Where one turn sends some rows of the set: a few examples, then the rows asked:
bim: [ 2.33  3.30  0.83  1.00  2.66  0.83  0.94  0.50 -1.01 -1.76  1.63  2.80
 -0.88 -1.40  0.99 -2.35 -1.80  1.88  2.70  0.91  0.45 -0.22  0.08  2.76
  2.48 -2.12 -0.04 -0.20 -0.94 -1.82 -1.67  1.31 -0.10  1.72 -0.71  0.02
 -1.63  1.64 -2.32  1.58 -1.42 -2.35  0.47]
timok: [-1.61 -1.15  0.84 -1.40 -1.42 -2.20  1.18 -0.49 -0.28  0.00  1.16  0.53
 -1.34  1.58  1.78 -0.66 -1.06  2.24  1.50 -2.74  2.67  0.17  0.74 -1.30
  0.64  1.10 -1.66 -2.07 -3.20 -1.48 -0.92 -2.69 -1.36 -2.60 -0.04 -0.58
 -1.09  1.42  2.80 -1.42 -1.75 -1.88 -0.76]
papo: [ 1.44  4.04  1.02  0.28  3.02  0.64  1.92  1.14 -0.12 -1.51  2.02  1.76
 -0.76 -1.92  0.11 -2.27 -1.11  0.83  2.60  1.20  0.19 -0.16 -0.26  2.40
  3.14 -2.39 -0.75 -0.97 -1.00 -2.88 -2.85  0.18 -0.45  2.06 -0.12  0.01
  0.07  0.88 -1.42  2.05 -1.31 -1.85 -0.33]
gisu: [ 0.57  3.91  1.70  1.46  2.43  0.89  1.45  0.67 -0.85 -0.42  1.92  2.69
 -0.70 -1.10  0.21 -0.80 -1.26  1.38  3.06  0.19 -0.30  0.05 -0.78  1.50
  2.80 -1.76 -1.14  0.19 -0.12 -2.52 -2.29  0.75 -0.80  2.39 -0.52 -0.59
 -1.46  0.51 -1.40  0.63 -1.38 -2.76  0.69]
liti: [-0.56 -1.24 -1.41  0.62  3.38  1.72  2.10  0.82  3.45 -0.12  0.89 -0.26
 -3.74  1.50  0.23  0.79 -1.42  0.09 -0.16  1.62  1.25 -0.55  1.98  3.34
  0.11 -1.25  2.10 -0.17 -0.60 -1.06 -0.87 -1.95 -0.11 -2.27 -0.80  1.44
 -0.27 -0.68 -1.57 -0.19 -1.93  1.30  2.15]
Zano: [-0.71 -0.70  1.60 -1.62 -0.92 -0.68  1.79 -1.39 -0.78 -0.17  1.05  2.19
 -1.25  1.58  0.65 -0.32 -1.01  1.44  0.60 -2.37  1.07 -1.21  1.64 -0.78
 -0.55  1.09 -1.52 -1.93 -2.63 -2.54 -0.07 -2.60 -1.33 -1.51 -0.37 -0.19
 -1.72  0.67  3.56 -0.59 -2.65 -2.02 -2.06]
ked: [ 0.97  3.27  0.42  1.08  2.25  1.51  1.69  0.49 -0.17 -0.79  3.03  3.04
 -0.93 -1.72  0.92 -1.64 -2.43  0.54  3.21  1.01 -0.55  0.59  0.06  1.14
  2.93 -2.40 -0.07 -1.01  0.21 -2.82 -2.99 -0.18 -0.94  1.16 -1.25  0.21
 -0.84  1.09 -2.05  0.13 -1.01 -2.68  0.22]
seka: [ 1.50 -2.46 -0.65 -3.34 -1.05  0.59  0.78  0.84  2.49  1.19 -0.59  0.45
 -2.07 -1.85  0.22 -2.37  0.23 -0.17  1.12  2.01  1.40 -0.53  2.95  1.31
 -1.38 -1.54  1.34  0.35 -0.31  2.93 -2.44  0.10  1.79 -0.26  0.71 -0.31
  0.41 -0.55 -1.03  1.98 -0.52 -1.17  2.46]
ruda: [-1.48 -0.60  1.03 -1.26 -1.22 -1.60  1.09 -2.33 -0.76 -0.02  0.37  0.89
 -0.22  1.34  1.46  0.61 -1.04  0.96  1.19 -2.22  2.05 -0.14  1.74 -1.05
 -0.14  0.72 -2.32 -3.23 -3.15 -1.47 -0.33 -2.57 -0.37 -2.33  0.38 -0.21
 -1.43 -0.85  2.69 -0.66 -0.90 -0.89 -0.74]
fof: [ 0.78 -1.56 -0.51 -3.36 -1.68 -1.24  0.60  0.85  2.94  0.56 -1.21  0.52
 -2.76 -1.42 -1.10 -0.92 -0.36  0.50  0.77  0.99  1.27 -2.19  2.17  0.16
 -0.80 -2.08  0.02  2.04 -1.69  2.56 -2.38 -0.04  1.72 -0.22  0.19  0.14
  0.36 -0.59 -0.16  2.22 -1.31 -0.82  3.17]
dutig: [ 0.36 -0.93 -0.78 -0.40  2.60  1.30  1.99  0.94  3.95 -0.89  0.92 -1.42
 -3.37  2.86 -0.11  0.90 -2.15  0.49 -0.18  1.12  1.52 -0.53  2.51  2.58
  0.17 -0.98  1.29 -0.05 -0.24 -1.39 -1.07 -2.62 -0.21 -2.19 -0.14  1.34
  0.65 -1.59 -1.73 -0.40 -1.64  0.85  2.27]
Bebu: [-1.13 -0.03  1.20 -1.68 -1.26 -0.72  1.71 -1.39 -1.04  0.00  0.99  1.84
 -1.17  1.11  1.56  0.01 -1.21  0.79  1.83 -1.65  2.01 -0.31  1.02 -0.76
 -0.86  0.05 -1.43 -1.62 -2.71 -2.16 -0.16 -3.94 -2.02 -3.19  0.29 -1.10
 -1.66  0.82  3.23 -1.47 -1.26 -0.89 -1.15]
Pek: [-1.26 -0.75  1.03 -1.20 -0.03 -0.62  1.23 -1.40 -1.42 -0.32  0.83  1.33
 -0.85  1.23  1.62 -1.01 -1.01  1.20  1.78 -2.74  1.67 -0.59  0.59 -0.95
 -0.63  0.80 -2.71 -1.71 -3.10 -1.14 -0.72 -1.88 -1.66 -3.24 -0.48  0.28
 -1.89  1.18  3.91 -0.86 -1.51 -1.45 -0.80]
nik: [ 0.43 -1.52 -1.24 -3.15 -0.54 -0.16  0.90  0.55  3.64  0.69 -0.06  1.60
 -2.07 -1.07 -1.67 -2.35 -0.50  0.76  0.91  1.70  2.37 -1.22  3.06  0.24
 -1.56 -1.35  0.58  2.52 -0.55  0.90 -2.01  0.21  2.03  1.10 -0.11  0.01
 -0.21 -0.11 -1.09  2.89 -0.64 -1.23  3.00]
muguv: [ 1.60  3.20 -0.40  1.57  3.07  1.25  1.61 -0.08 -0.79 -1.88  1.69  1.84
 -2.04 -1.75  0.32 -1.25 -1.41  0.76  2.70  0.95 -0.16 -0.72 -0.28  2.03
  2.46 -0.91 -1.50 -1.68 -0.30 -3.25 -1.97  0.30 -1.40  1.81 -1.21 -0.24
 -0.30  1.23 -2.63  1.72 -1.32 -1.29  0.40]
Noso: [ 0.44  0.48 -1.34  0.57  0.19  1.11  0.50 -0.94 -0.55  2.59  0.52  0.44
 -2.60  0.33  3.22 -0.70 -1.17  1.87  0.58  1.98  3.10  1.29 -0.24 -0.26
 -1.82 -2.88 -0.06 -1.15 -0.64  0.51  0.39 -0.43 -0.24 -2.39  0.33 -4.42
  1.19  0.27  3.25  0.80 -2.56 -1.61 -0.61]
bagu: [ 2.07 -0.50 -2.43 -1.06  2.93 -0.85 -2.32 -0.82  0.07  1.14  0.88  0.48
 -1.52  1.77 -0.01 -0.18 -1.37  2.18  1.81 -1.84  1.56  1.55  1.89  1.87
  1.94 -1.65 -2.26 -0.70  0.45 -1.96 -2.62  0.56 -0.78  0.96  2.73 -0.78
  3.10  1.23 -0.72 -1.21  0.22 -0.49  2.05]
Kon: [ 2.53  3.27 -0.07  0.56  3.08  1.74  0.04  0.45 -0.09 -1.21  1.99  2.38
 -1.25 -1.59  0.28 -2.66 -1.93  1.63  2.55  0.36 -0.03  0.53 -1.20  1.54
  2.91 -2.13 -0.12 -1.19 -1.36 -2.94 -3.04  0.34 -0.30  1.47 -1.23 -1.05
 -0.40  1.41 -2.16  1.33 -1.01 -2.38 -0.19]
Sare: [ 0.81 -2.92 -0.30 -2.18 -1.25 -0.22  0.56  0.49  2.37  0.96 -0.56  0.66
 -2.55 -2.64 -1.18 -2.61 -1.07  0.92  0.04  1.55  1.70 -1.40  3.51  0.25
 -1.33 -1.76  0.52  1.10 -1.91  2.17 -1.86 -1.23  1.88  0.02  0.20 -0.06
  0.32 -0.20 -1.24  1.88 -0.51 -0.79  2.99]
mive: [ 0.83 -2.48 -1.15 -2.54  0.14 -0.83  0.96  0.21  2.45  0.88  0.11  0.19
 -2.19 -1.24 -1.02 -1.36 -0.22  0.69  1.13  1.32  1.07 -1.50  3.15  0.69
 -0.61 -0.98 -0.06  1.54 -1.77  3.16 -1.94 -0.60  2.99 -0.60  0.96  0.25
  1.48 -1.03 -1.40  2.19 -0.77  0.11  2.71]
kavuz: [-0.98 -0.58 -0.83 -0.52  2.87  1.74  2.18  0.37  4.27 -0.34  1.11 -0.82
 -3.99  2.03  1.27  1.56 -1.17  0.13  0.59  1.34  1.35  0.28  1.83  2.78
 -0.57 -0.86  1.97 -0.51 -0.88 -1.93 -1.36 -2.70 -0.40 -2.59  0.90  0.79
 -0.61 -1.41 -1.26 -0.28 -1.25  0.47  1.86]
kan: [-0.15 -0.03 -1.32  1.04 -0.19  1.75  1.14 -1.41 -0.48  1.85  0.08  0.72
 -2.20  0.27  3.64 -0.40 -2.44  2.53  0.71  2.02  1.80  0.97 -0.74  0.00
 -2.44 -2.78  0.68 -1.33 -0.58 -0.89  0.65 -0.64 -0.41 -3.00  0.14 -3.75
  0.98  0.17  1.92  0.65 -2.40 -1.13 -1.11]
Lezol: [-1.03 -0.66  0.35 -0.88 -1.16 -1.50  1.79 -0.91 -0.46  0.25 -0.04  1.03
 -0.01  1.48  0.92  0.31 -1.00  1.36  0.57 -2.93  1.85 -0.07  1.69 -1.19
 -1.00  0.74 -1.12 -1.72 -3.37 -1.04  0.26 -1.40 -0.22 -2.12  0.23 -0.33
 -3.24  0.49  3.41 -0.40 -1.31 -1.28 -0.96]
veso: [ 0.07  0.67 -1.63  1.29  0.41  1.57  0.78 -0.98 -0.08  3.20  1.24  0.33
 -2.61  0.19  2.49 -1.01 -2.61  2.15  1.04  2.08  2.25  1.71 -0.52 -0.75
 -1.67 -2.13  0.48 -1.71 -0.98 -0.68 -0.10 -0.11 -0.22 -2.31  0.43 -5.03
  1.08  1.25  1.24  0.43 -2.94 -1.85 -0.54]
zisez: [ 1.02 -1.63 -2.07 -3.16 -0.25 -0.64  0.49  0.87  2.16  1.36  0.64 -0.44
 -2.05 -1.27 -0.50 -2.91 -0.43  0.56  0.86  0.78  2.19 -1.37  2.63 -0.23
 -1.47 -1.83  0.76  1.74 -1.01  1.59 -2.10 -0.25  2.74 -0.07 -1.02 -0.33
  0.89 -0.44 -1.52  3.09 -0.26 -0.83  3.05]
bomi: [ 2.06  0.99 -1.82 -0.60  2.77 -0.66 -2.48  0.03  0.58  1.36  0.14  1.68
 -1.30  1.84  1.26 -1.09 -1.58  2.09  1.56 -2.01  1.21  1.30  1.84  1.03
  2.14 -2.60 -1.78 -1.29  0.18 -2.26 -3.06  0.57 -0.42  0.71  2.55 -0.93
  3.92  2.14 -0.25 -1.22 -0.93 -1.39  1.88]
zavo: [ 1.93  0.21 -1.71 -0.95  2.64 -1.26 -2.37 -0.31  0.49  0.67  0.67  1.54
 -1.23  1.63  0.76 -0.93 -1.61  2.67  0.71 -1.57  1.38  2.09  1.83  1.20
  2.87 -2.12 -1.99 -1.36 -0.39 -3.15 -2.74 -0.05 -1.70  1.49  2.46 -0.37
  2.89  1.27 -0.06 -1.65 -1.23 -0.35  1.95]

Pek -> Sare
Bebu -> mive
kan -> dutig
And these:
zavo -> Noso
ked -> ruda
kavuz -> bagu
muguv -> timok
Zano -> fof
nik -> gisu

